(in the rows, 128 means zero)
Rotation paths and how fast each direction turns (deg/step):
Each turn is a multiple of 5 degrees from 10 to 175, or 0.
Each row of a path follows its step; steps can be skipped.
Path 1:
step 0: [135 120 138 130 139 124 127 129 122 137 110 136 128 119 124 122 126 115
 138 124 122 148 134 145 118 130 130 130 126 126 118 137 124 123 128 110
 130 124 133 121 138 136 128 133 129 125 132 120 132 145 139 129 125 140
 117 127 134 129 139 138 134]
step 1: [124 126 129 135 123 126 133 125 130 137 118 136 109 131 117 121 130 107
 133 126 138 133 117 127 134 132 113 129 122 115 123 130 136 123 129 121
 126 131 125 134 139 129 132 135 121 122 135 137 131 139 130 138 145 128
 116 138 110 128 136 123 127]
step 2: [129 128 131 143 124 123 113 133 133 135 113 141 123 122 125 125 114 119
 123 125 139 118 116 124 128 135 125 122 135 138 122 140 125 128 127 123
 123 120 142 118 129 122 138 126 136 129 129 138 133 133 135 122 128 139
 127 127 108 141 124 139 139]
step 3: [115 123 136 135 112 138 123 134 135 127 118 125 132 125 131 127 112 129
 131 138 118 129 117 144 114 136 116 128 131 123 119 133 135 120 121 132
 124 119 138 132 135 137 136 131 123 133 111 121 134 133 117 131 133 139
 112 133 116 137 128 120 128]
step 4: [125 144 141 123 124 117 122 142 123 136 120 128 132 126 122 131 121 120
 121 126 116 138 125 134 125 131 132 128 124 129 132 128 140 125 120 115
 132 118 122 116 133 131 136 135 123 131 124 112 124 144 147 135 141 141
 133 133 123 142 133 125 131]
step 5: [128 128 121 128 137 126 126 140 121 131 127 139 116 139 115 127 120 119
 125 132 128 135 135 135 131 138 117 138 130 125 122 123 133 130 122 116
 118 117 120 141 147 131 133 126 124 119 131 129 118 143 130 123 117 141
 112 133 116 133 139 133 129]
step 6: [119 133 123 139 128 131 124 138 148 139 122 132 109 120 131 125 129 123
 123 115 134 120 119 129 126 137 132 128 125 129 127 134 120 125 117 117
 111 123 130 124 140 133 127 127 124 125 131 118 134 133 132 129 141 136
 126 127 113 113 138 134 139]
step 7: [114 134 132 137 127 133 118 129 131 134 115 117 121 131 121 134 128 129
 124 124 128 126 129 146 118 133 129 139 144 126 122 137 118 126 135 116
 136 126 141 131 138 136 147 124 128 118 123 134 131 130 129 120 142 130
 121 133 110 141 116 127 129]
step 8: [116 119 141 120 124 137 137 142 129 131 123 128 137 126 126 120 121 111
 120 125 124 138 135 137 126 143 120 133 132 127 125 138 132 115 119 120
 132 114 143 116 135 127 138 131 134 138 120 125 131 136 138 128 142 128
 125 133 128 125 132 139 123]
step 9: [129 138 135 126 126 122 127 144 126 132 110 139 121 130 118 116 132 116
 123 131 121 134 114 139 127 132 126 119 135 119 120 131 146 130 130 118
 125 134 121 138 135 122 143 117 130 124 130 119 129 134 138 131 131 134
 111 123 127 128 131 131 114]
step 10: [125 137 128 143 129 125 116 141 136 134 120 138 113 127 121 121 132 120
 121 130 142 128 119 128 125 141 121 132 129 129 132 120 129 120 112 132
 127 119 145 121 145 124 135 138 126 122 132 134 124 142 131 121 124 140
 126 119 130 129 137 116 123]
step 11: [115 138 133 134 125 127 118 126 134 124 120 133 130 112 124 121 128 135
 124 129 129 125 121 134 127 141 124 133 126 117 130 135 120 123 125 114
 121 115 139 138 134 140 137 118 134 109 119 123 145 139 119 139 127 136
 127 126 121 141 135 136 133]
Directions:
[127 127 126 131 126 126 127 127 132 129 126 125 130 127 134 129 129 130
 130 130 126 128 126 128 128 126 129 130 129 131 129 125 123 128 126 125
 130 124 130 129 128 129 132 127 128 129 126 129 131 128 126 127 130 127
 127 126 132 130 127 126 131] -> 90
[127 127 134 125 132 126 130 129 126 131 127 127 130 125 129 130 130 128
 130 126 122 130 128 129 126 128 130 129 126 132 129 128 130 126 128 128
 127 127 129 130 129 129 127 127 130 129 124 131 124 128 125 129 131 127
 128 130 128 130 127 130 124] -> 85
[130 128 125 130 130 128 127 133 129 125 132 131 128 126 125 124 126 127
 131 126 126 127 126 132 131 125 127 130 132 131 130 131 128 127 130 127
 130 127 125 127 129 130 126 133 130 128 126 129 131 127 126 130 130 128
 128 127 129 129 127 127 126] -> 0
[132 129 126 129 124 127 128 128 129 126 129 128 129 124 128 129 125 130
 129 130 127 129 127 124 128 129 128 125 126 126 127 126 128 129 128 129
 129 124 126 128 130 127 123 129 130 128 124 127 127 129 127 128 126 130
 129 131 122 134 130 124 129] -> 40
[126 132 129 130 128 128 127 125 128 127 131 131 125 125 130 127 131 130
 129 127 126 126 129 128 129 129 124 131 128 127 130 131 127 132 128 131
 127 129 132 128 129 131 126 123 127 132 129 133 127 127 130 128 129 129
 127 127 125 129 129 128 130] -> 80
[130 131 129 126 128 127 126 126 124 127 127 128 129 128 128 127 130 125
 127 132 130 125 131 127 132 130 127 132 128 126 132 126 130 124 127 127
 128 126 126 128 126 131 127 130 129 125 125 130 130 130 129 127 131 124
 128 130 127 128 125 130 131] -> 110
Path 2:
step 0: [121 125 135 124 132 119 131 132 128 126 133 136 128 119 123 124 127 122
 120 122 135 142 138 136 120 139 123 134 141 129 116 114 131 119 143 124
 128 117 118 136 126 123 124 113 141 139 124 137 141 125 138 122 122 124
 117 141 129 142 117 118 128]
step 1: [122 125 133 114 136 120 130 124 115 132 132 136 128 121 128 139 125 133
 132 130 133 147 126 148 140 133 127 125 131 118 119 125 126 124 151 134
 138 122 108 132 115 129 124 135 132 137 129 134 132 115 133 127 116 127
 122 128 127 121 124 134 130]
step 2: [126 110 126 116 129 135 126 125  97 137 124 134 130 117 129 130 128 121
 122 122 124 146 130 133 123 129 145 121 125 129 120 123 137 115 127 134
 137 129 116 132 127 122 121 139 131 133 122 137 115 120 129 121 122 129
 133 122 125 136 133 129 128]
step 3: [130 108 120 112 140 131 123 122 112 130 128 136 119 117 139 134 128 114
 113 125 123 122 126 135 135 139 139 143 123 135 119 129 127 128 128 125
 133 116 134 131 137 127 118 124 147 134 137 128 124 132 130 125 113 130
 130 134 126 130 131 128 127]
step 4: [124 114 130 133 133 128 139 116 127 128 125 130 129 120 142 127 126 114
 130 114 123 126 121 142 134 146 145 135 115 127 126 120 127 129 129 132
 130 118 120 126 125 135 123 124 144 140 136 120 132 126 134 129 137 123
 130 116 121 108 122 127 130]
step 5: [122 117 130 130 125 126 136 111 124 137 134 122 115 121 139 126 145 115
 132 124 131 138 140 124 110 146 126 141 124 131 129 116 130 120 136 130
 126 129 135 135 126 139 121 133 138 135 129 133 125 119 138 134 138 128
 138 121 128 116 127 134 128]
step 6: [132 128 127 128 125 116 138 132 121 124 122 119 104 132 125 131 137 108
 131 140 126 132 140 127 125 131 121 134 123 126 108 119 128 120 141 131
 126 118 128 128 142 139 124 128 143 136 132 123 118 121 134 118 129 130
 122 128 132 120 126 134 136]
step 7: [119 123 128 128 128 128 124 125 123 123 120 121 126 131 121 121 134 119
 121 128 126 128 123 128 130 139 123 126 129 119  98 105 124 113 140 137
 120 110 122 138 122 134 136 134 132 130 120 127 125 134 119 128 138 127
 128 130 116 126 123 127 139]
step 8: [128 113 140 122 135 136 116 126 121 126 126 132 117 129 131 121 130 129
 122 132 138 141 129 131 128 139 122 120 132 124 113 106 116 127 140 128
 127 124 137 126 127 130 125 145 131 141 130 125 144 125 129 139 128 125
 126 121 118 142 134 137 137]
step 9: [122 106 126 136 127 131 126 144 114 120 137 128 123 129 131 126 127 133
 122 123 126 137 132 138 122 126 130 115 117 128 113 122 128 116 142 118
 128 131 129 119 131 124 120 125 130 148 136 124 137 119 140 124 124 125
 128 141 116 131 125 125 136]
step 10: [121 121 127 124 144 141 121 120 114 131 135 131 124 126 130 130 131 129
 122 122 125 136 117 133 121 121 128 130 130 122 112 130 135 119 150 130
 135 127 128 126 124 121 128 122 138 143 136 119 131 116 117 132 130 117
 141 146 127 113 128 123 123]
step 11: [141 122 135 124 149 147 125 129 116 126 123 136 125 119 117 115 124 110
 125 123 125 146 127 131 120 138 132 134 135 130 124 124 130 130 130 139
 133 133 117 126 136 134 131 117 135 138 133 126 132 110 133 129 131 124
 133 130 131 125 120 125 124]
Directions:
[132 130 128 125 131 127 127 128 126 129 128 124 131 127 129 129 129 127
 127 125 127 127 127 129 126 129 131 126 128 128 126 128 131 131 131 129
 129 133 127 125 126 128 128 129 126 132 128 127 130 131 129 129 122 131
 129 130 128 128 130 125 127] -> 45
[128 127 128 126 129 129 129 128 128 128 127 130 133 129 129 125 131 124
 127 130 130 126 130 121 125 127 131 130 132 128 129 129 126 129 129 129
 129 128 132 128 129 127 126 132 129 131 126 130 131 124 127 127 128 127
 126 127 131 131 127 128 127] -> 130
Path 3:
step 0: [133 144 138 131 144 129 139 129 125 142 130 125 123 121 135 137 122 130
 116 121 114 122 129 141 139 111 128 137 139 142 115 127 130 134 130 130
 131 127 114 135 125 126 129 125 122 126 122 128 123 143 116 127 124 120
 139 132 151 137 126 135 116]
step 1: [124 134 126 127 144 121 132 128 130 122 126 134 131 135 114 113 112 136
 130 123 141 125 124 133 131 128 118 131 121 121 120 135 134 149 111 116
 126 126 130 123 123 143 128 132 124 127 122 131 122 125 117 141 100 134
 115 116 123 129 124 121 132]
step 2: [116 146 136 129 129 149 130 132 129 115 127 123 127 115 147 123 136 118
 124 133 125 127 124 114 127 133 131 143 120 115 127 132 122 131 130 122
 131 128 113 138 119 119 137 120 135 125 134 140 122 128 126 130 127 144
 119 127 126 143 121 139 141]
step 3: [132 133 129 138 135 127 150 125 124 119 119 116 110 135 123 138 111 139
 103 129 133 130 128 107 130 118 123 133 126 136 139 127 126 126 118 121
 127 132 134 124 127 126 135 125 113 126 130 122 147 123 136 129 127 124
 137 134 135 138 128 132 126]
step 4: [126 149 136 130 125 123 124 131 123 126 138 125 131 124 124 108 130 127
 131 120 125 127 114 132 119 131 138 112 132 137 132 130 144 137 113 126
 138 131 130 149 118 132 134 123 134 140 132 133 143 127 132 141 121 127
 123 115 136 129 135 133 110]
step 5: [146 141 136 145 128 133 134 145 121 128 135 122 122 129 143 140 117 125
 130 147 131 132 123 135 123 124 117 139 127 124 127 133 130 127 131 133
 124 131 124 128 143 132 129 115 130 120 113 136 120 134 123 122 108 139
 121 124 117 123 128 139 114]
step 6: [120 125 129 134 138 124 131 112 136 129 125 125 135 136 134 126 125 134
 132 116 138 129 107 135 132 128 123 135 121 123 133 131 132 128 129 134
 134 118 136 117 125 119 148 123 126 125 129 133 144 110 132 119 112 132
 131 117 138 132 134 145 149]
step 7: [117 135 118 138 126 123 126 132 128 114 141 129 127 138 138 124 116 123
 124 139 111 107 129 123 116 113 131 124 115 133 134 143 125 120 122 138
 128 130 126 145 117 136 131 129 139 136 128 134 129 115 122 130 134 123
 134 142 123 139 118 140 128]
step 8: [128 143 145 137 139 121 136 143 124 129 119 128 140 125 123 147 134 142
 122 134 123 124 131 127 130 118 120 127 130 139 148 131 128 131 136 123
 132 128 119 126 136 134 130 133 133 131 144 138 126 128 125 124 114 120
 132 118 152 119 129 122 121]
step 9: [127 119 118 122 138 115 126 118 131 140 140 123 129 124 132 120 127 126
 122 142 125 125 129 127 117 140 112 124 131 131 137 115 126 136 119 129
 132 131 134 133 114 135 138 111 135 124 131 135 133 118 119 136 103 141
 114 120 122 120 126 121 132]
step 10: [138 137 126 143 129 124 126 125 133 122 119 121 129 118 132 139 116 116
 127 127 121 127 124 118 133 133 138 133 125 116 149 127 137 116 144 134
 123 129 113 141 125 127 133 123 132 133 122 118 118 114 123 117 136 144
 112 124 130 139 129 132 135]
step 11: [129 129 137 135 142 115 130 117 144 147 122 134 127 132 133 126 116 131
 120 133 127 114 124 119 125 103 133 132 134 140 137 122 135 128 129 126
 135 122 143 115 128 137 135 123 122 115 136 134 135 132 128 134 142 127
 133 130 136 140 137 133 121]
Directions:
[129 129 124 128 127 131 131 125 130 126 127 129 127 125 125 131 127 129
 128 125 126 127 123 125 130 128 130 128 128 129 129 128 128 122 127 130
 133 128 129 126 126 127 129 128 128 129 127 130 129 126 126 127 130 129
 130 134 126 129 129 127 129] -> 95
[127 127 127 128 132 128 127 128 127 127 127 131 130 130 130 128 126 125
 130 127 126 127 124 131 128 125 128 128 131 128 123 136 127 129 128 131
 129 127 130 127 131 129 130 130 128 124 126 126 127 129 127 129 129 131
 127 129 130 131 130 128 130] -> 65
